(in the rows, 128 means zero)
Where one turn sends some rows of the set: a few examples, then the rows asked:
K888: [119 142 175 121 112 128 131 158 118 131 110 119 151 121 125  95 150 113
 132 100 143 142 180 109 108]
K769: [152 116 133 125  84 152 111 165 126 139  93 129 103 117 102 115 155 136
 110 137 145 134 158 144 103]
K123: [108 116 133 137 101 143 147 143 105 116 130 113 123 136 120  88 128 124
  83  99 152 104 143 144 123]
K942: [127 138 147 126  98 146 105 154  97 119 112 127 147 153 156 110 118 111
 122 113 164 165 168 137  86]
K55: [169 110 116 129  95 169 105 150 117 123 122 127 146 131 135 123 138 113
 126 107 125 130 145 139 114]
K225: [147 117 120 115  99 173 115 149 114 117 106 128 137 150 146 116 139 120
 116  90 127 143 141 162 127]
K950: [110 115 133 109  79 110 161 159 118 127 114 110 125 118 123 104 144  90
 111  97 150 135 171 140 104]
K682: [146 102 113 115  79 126 146 171  91 124 124 105 117 106 122 121 133  97
 111 116 139 131 170 129 110]
K901: [123 109 134 143  98 123 140 156  96 115 134 113 128 127 124 114 104 132
  87 124 122 148 156 155  75]
K895: [133 117 167 115  81 138 150 166 109 119 128  99 106 171 122 126 114 130
 112 122 153 116 178 152  87]
K16: [120 119 170 147 118 127 120 170 102 140  95 101 138 106 115 104 146 117
 112 110 151 147 159 116 110]
K884: [135 126 163 123  78 146 102 158 117 114 129 108 150 142 139 128 118 123
 133 116 169 164 172 123  96]
K402: [143 119 109 124  85 158 126 151 132 117 113 105 147 136 147 119 141 116
 110 104 120 144 131 166 113]
K601: [124 125 151 135 104 150 162 149 121 121 117  88 132 161 136 111 142 151
  99 100 122 136 167 117 136]
K126: [143  94 144 141  97 158 137 150  99 119 124 110 146 119 133 105 118 117
 100  86 159 108 160 153 129]
K335: [126 142 164 119  91 150 153 144 137 112 118  99 130 149 113 116 141 156
 110  91 120 142 148 138 130]
K243: [132 107 161 124  98 113 132 156 109 110 136 115 152 123 137  88 107 117
 103  99 131 151 171 160  87]
K45: [141 128 158 134  98 154 106 162 104 108 125 122 169 140 145 124 134 104
 133  96 156 151 170 138  92]
K247: [156  92 133 118  95 147 120 170 116 143  93 127 101 141 100 108 153 114
 118 119 123 138 170 154 105]
K84: [123 132 156 135 106 131 134 168 108 136  87 112 134 123 132  95 160 114
 109 113 148 158 178 102 113]
K147: [153  97 124 131  98 145 116 166 117 135 117 131 104 137 110 136 157 127
 108 133 125 121 160 146  86]
K671: [127 126 145 126  96 138 148 151 125 116 133 118 100 170 113 115 128 146
 111 134 123 115 168 136  82]
K71: [116 145 156 134 108 126 164 146 129 117 117 100 131 154 121 109 159 147
 112  93 131 122 166 129 114]
K42: [147  90 149 121 105 129 110 166 126 141  99 123 100 123 111  97 145 123
 105 126 134 120 149 154  99]
K122: [162 124 134 126  83 171 110 150 128 109 118 116 142 132 144 132 141 138
 102 104 131 149 134 141 125]
K693: [135 104 156 127  93 134 136 160 108 126 131 102 110 185 113 116 118 144
 113 128 134 139 188 143  89]
K899: [126 129 152 111  81 133 124 155 120 112 128 111  98 166 112 128 124 154
 122 130 152 141 168 149  85]
K595: [131 131 175 128  92 136 122 168 126 133 100 106 140 117  99  96 163 127
 120 111 156 151 178 119 121]
K620: [125 135 149 121  82 155 110 165  94 116 132 112 145 151 143 120 114  93
 114 122 168 145 154 127  92]
K703: [133 139 145 124 100 136 163 155 118 111 121  72 142 137 131 104 136 146
 116 101 112 135 160 135 131]

K402 -> K620
K942 -> K84
Now these:
K899 -> K769
K243 -> K950
K55 -> K45

Where one turn sends some rows of the set: a few examples, then the rows asked:
K981: [155 129 147 118 126 143  99 139 122 118 139 131 109 123 136]
K576: [139 127 153 130 135 134 103 156 129 119 131 128 108  96 135]
K245: [139 121 151 125 152 141 110 161 135 123 131 132 113 102 138]
K356: [131 109 131 125 132 120 123 129 102 123  98 115 125 158 129]
K579: [120 126 120 130 106 135 149 140 101 135 142 138 110 132 143]
K979: [140 136 142 113 146 148 117 104 134 134 145 105 118 111 107]
K745: [ 94 123 105 138 113 128 137 110 130 128 132 143 128 106 128]
K746: [120 134 126 133 160 130 148 123 162 147 121 118 136 129 121]
K368: [154 123 146 112 143 150 105 143 128 122 139 135 114 129 139]
K591: [ 99 122 110 135 127 128 147 112 143 133 128 148 130  97 120]
K472: [130 128 122 118 136 136 167 141 133 137 122 154 111 101 123]
K160: [134 103 149 129 155 115 143 140 125 138  94 119 129 137 117]
K437: [112 132 109 128 109 133 145 144 105 124 128 141 106 110 140]
K282: [113 105 139 109 142 113 103 118 104 133  99 147 112 117 133]
K214: [117 133 110 122 123 133 155 144 122 124 117 149 106  95 131]
K939: [130 133 152 129 138 141 116 114 126 140 153  95 118 111 113]
K248: [129 119 133 129 131 109 127 132 116 116  80 118 117 117 112]
K5: [112 128 145 137 143 141 111 127 120 137 152  91 120 108 126]
K978: [126 104 157 111 146 110 117 114 115 147 103 149 113 115 120]
K329: [139 123 133 120 133 138 170 138 129 149 137 150 116 123 126]
K913: [109 142 118 138 149 123 140 126 159 134 110 116 129 106 118]
K289: [146 120 148 116 156 149 110 153 135 125 135 136 116 118 141]
K612: [121 107 146 107 145 111 110 114 112 137  96 150 111 111 124]
K300: [132 112 145 131 147 110 139 138 127 128  83 120 123 117 109]
K640: [147 132 150 126 122 135  98 145 123 117 135 127 106 107 133]
K154: [107 114 118 136 118 134 144 106 128 145 151 142 136 136 131]
K717: [104 127 129 128 157 149 109 133 121 128 143  96 121 106 133]
K232: [134 102 143 126 148 122 135 136 113 137 102 117 130 158 126]
K226: [107 116 120 132 136 131 156 110 149 144 135 150 134 108 119]
K918: [134 122 131 126 118 138 161 138 112 148 147 142 115 139 135]
K153: [113 130 120 113 164 156 109 123 130 122 135 106 121 106 128]
K443: [115  99 156 119 142 111 110 122 101 149 114 141 116 131 136]
K439: [103 149 110 144 127 119 126 122 144 124 112 109 124 109 124]
K814: [124 100 162 117 144 110 117 118 109 153 112 144 115 125 126]
K38: [111 112 124 133 132 135 154 108 141 150 147 147 137 128 124]
K52: [ 98 119 108 138 109 131 136 106 123 134 144 140 130 126 133]
K107: [110 102 144 115 141 113 103 122  97 139 108 142 114 128 138]
K615: [128 117 126 126 124 114 119 127 103 113  87 115 118 138 122]
K826: [108 148 110 142 114 123 119 114 130 126 125 105 125 135 130]
K654: [125 133 126 132 147 135 141 115 149 149 135 114 137 155 127]
K797: [132 135 126 105 159 155 114 109 136 125 136 110 119 109 115]
K12: [119 139 118 137 124 131 127 111 133 139 136 107 132 158 132]

K745 -> K52
K329 -> K472
Now these:
K107 -> K443
K245 -> K576
K979 -> K797
K615 -> K356
K826 -> K12

Where one turn sends some rows of the set: a few examples, then the rows asked:
K492: [134 133 128 138 140 145 126 103 119 139 137 128  91 137 100 119 118 121
 122 122 125 138 164 125  87 126 126 132  99 127 143 124 129]
K342: [123 121 124 142 121 126 121 120 140 129 129 132  72 145 123 140 120  86
 131 120  96 143 128 119 104 119 121 138 113 124 159 123 132]
K279: [123 124 149 141 129 114 142  95 129 104 161 141 105 131 104 143 107 123
 132 124 107 134 108 140 113  99 124 133 115 101 110 127 121]
K231: [151 139 146 124 132 151 142 159 119 152 138 121 100 149 116 137 126 117
 118 113 142 134 103 122 103 139 146 147 133 133 137 136 141]
K283: [112 118 126 133 133 101 149 112 121 156 144 121 149 152 125 139 119 109
 137 112 112 155 123 120 106 110 142 151 147 104 147 128 117]
K175: [123 127 130 129 126 111 128  93 143 117 141 143 142 119 175 115 110 119
 125 145 142 136 119 136 139 131 125 139 133 115 132 128 129]
K414: [104 128 148 115 123 118 118  79 142 122 149 132  80 154 135 125 111 124
 130 130 118 137 120 132 137  98 125 147 124 120 107 119 126]
K907: [131 118 138 121 138 136 130 172 120 139 138 124 116 163 115 130 125 140
 121 112 171 133 100 128 127 126 124 144 137 122 130 134 123]
K694: [134 126 135 151 127 127 119  78 129 128 148 126  98 163 141 135 115 143
 118 130 101 125 127 112 147 125 123 145 105 128 102 136 125]
K735: [107 135 144 125 120 157 116 137 131 137 161 115 110 184 147 122  92 123
 123 128 137 140  93 144 109 128 124 129 128 124 133 131 143]
K856: [152 134 145 143 128 137 104 116 139 145 124 114 137 124 120 125 104 147
 121 111 120 164  87 155 130 118 134 108  98 108 127 139 128]
K170: [143 121 139 128 119 127 115 147 135 139 122 130 104 117 133 138 124 134
 114 127 104 156 113 141 154 126 129 107  80 116 133 122 127]
K704: [138 114 108 119 149 124 107 117 135 126 103 147 123 142 134 126 139 109
 111 120 123 116 135 122 145 158 109 132 104 110 137 139 122]
K935: [132 123 125 127 121 140 118  80 151 134 139 134 154 133 170 130 133 125
 126 147 128 129 118 130 134 140 132 127 126 127 108 129 123]
K843: [121 124 136 141 120 115 138  70 131 105 144 123 114 168 131 103 117 138
 123 131 116 140  98 143 138 114 132 142 120 121 113 143 144]
K496: [124 110 137 144 116 109 136  91 129 135 160 137 111 179 115 127 136 141
 125 157 111 136 103 129 143 111 132 117 108 104 138 133 125]
K220: [160 126 112 106 122 136 120 144 127 148 123 131  97 135 112 147 122 123
 118 111 139 118 139 108 132 129 121 112 121 137 127 121 144]
K297: [143 131 131 120 147 149 128 153 120 146 127 141 114 174 106 118 132 116
 132 106 145 141 105 144 124 154 141 129 138 130 123 140 117]
K757: [131 136 136 140 127 139 125 154 139 128 145 123  97 177 157 129 123  90
 132 111 119 118 112 139 119 128 124 137 105 125 116 127 125]
K501: [144 146 111 160 128 134 115 120 128 146 108 127 142 155 101 132 131 137
 121 119 153 132  90 130 120 139 143 117 140 129 129 139 139]
K381: [117 113 129 117 144 121 120 103 128 148 137 136 169 148  94 147 109 137
 130 120 115 128  88 100 122 126 132 133 121 113 132 133 129]
K43: [122 149 125 134 121 151 102 123 126 160 137 111 151 129 136 114 104 133
 122 121 117 141  94 109 115 144 142 134 142 127 119 125 117]
K696: [122  99 116  94 137 113 151 118 112 143 134 141 129 142 111 144 134 106
 126 112  97 131 125 113 142 134 125 135 115 105 135 119 130]
K463: [122 122  93 147 151 139 122 107 147 112 115 116 109 167  90 114 135 146
 118 121 125 132 121 139 129 145 127 134 112 114 148 124 117]
K539: [120 137 130 124 115 116 129 144 116 128 126 124 113 144 118 131 127 116
 134 115 158 166 131 149 124 117 127 127 171 120 143 119 138]
K506: [ 98 101 128 143 110 134 116 108 117 129 135 117 122 159 120 120 113 147
 126 131 141 155  99 128  88  96 105 132 128 115 150 133 138]
K405: [124 124 132 131 112 127 122 133 137 158 124 112 108 133 147 125 121 138
 121 119 118 182 113 170 125 103 138 115 116 105 136 122 112]
K197: [126 137 143 128 135 153 115 131 100 124 133 125 115 169 143 121 122 124
 119 110 134 114  83 146 132 148 108 138 104 103 114 131 142]
K349: [127 119 129 104 118 143 122 136 126 137 142 121 130 104 117 117 122 102
 117 110 138 118  99 117 151 129 119 129 110 114 108 110 130]
K315: [115 126 123 120 132 133 126 106 144 143 130 126 137 103 130 168 122  99
 112 106 121 134 135 135 118 111 140 145 125 119 141 101 125]
K174: [115 124 128 119 119 136 129 117 150 136 133 124 120 134 146 136 127  91
 124 128 121 157 152 133  82 120 133 139 143 130 139 136 129]
K444: [118 108 124 120 128 106 123 103 141 138 137 133 171 138 125 119 115 122
 117 124 151 140 117 138 135 104 135 121 118 118 170 124 141]
K284: [126 125 120 133 111 116 134 144 127 144 148 116 137 146 148  90 130  93
 130 122 127 156 122 131 152 134 137 128 138 118 144 125 118]
K222: [139 130 125 117 135 122 121  85 122 136 141 126  92 163 130 130 115 158
 128 122  80 129 117 127 118 120 125 135 128  93 124 126 109]
K697: [141 108 119 143 137 147  96  94 115 118 118 127 121 165 101 135 139 122
 136 103 113 131 105 131 137 140  95 123 103 106 127 136 123]
K85: [136 123 113 117 140 132 109 102 118 135 114 133 167 140 139 138 137 142
 119 117  95 139 137 126 134 149 135 125 122 126 146 119 129]
K698: [112 144 150 155 143 144 124 124 117 132 118 131  97 136 104 142 131 141
 130 104 135 150 111 160  98 108 146 137 127 104 134 118 124]
K467: [139 122 132 120 139 145 119 141 117 132 134 127  85 167 117 134 120 161
 130 112 108 157 148 138 133 132 131 115 121 117 160 123 130]
K261: [139 127 127 107 126 136 122  80 157 132 147 121 125 117 167 138 112 110
 120 133 131 125 120 132 147 134 124 137 130 111 127 120 133]
K815: [150 113 135 149 134 137 129 131 147 136 131 126 112 164  92 126 135 143
 127 113 141 123 103 137 125 100 143 108  85 122 146 136 141]
K242: [116 114 136 132 128 143 108  96 140 129 134 107 158 140 116 139 116 134
 106 135 163 139  94 129 121 129 114 138 133 104 148 148 148]
K281: [112 126 156 132 125 129 113 115 133 111 137 100 116 148  93 128 152 141
 136 137 150 144 129 128 111 104 117 146 119 114 154 118 138]

K696 -> K381
K907 -> K231
K349 -> K43
Now these:
K414 -> K694
K281 -> K492
K467 -> K815
K279 -> K222
K935 -> K175
K856 -> K405
K220 -> K501
K697 -> K506
K197 -> K735
K242 -> K174
K85 -> K444

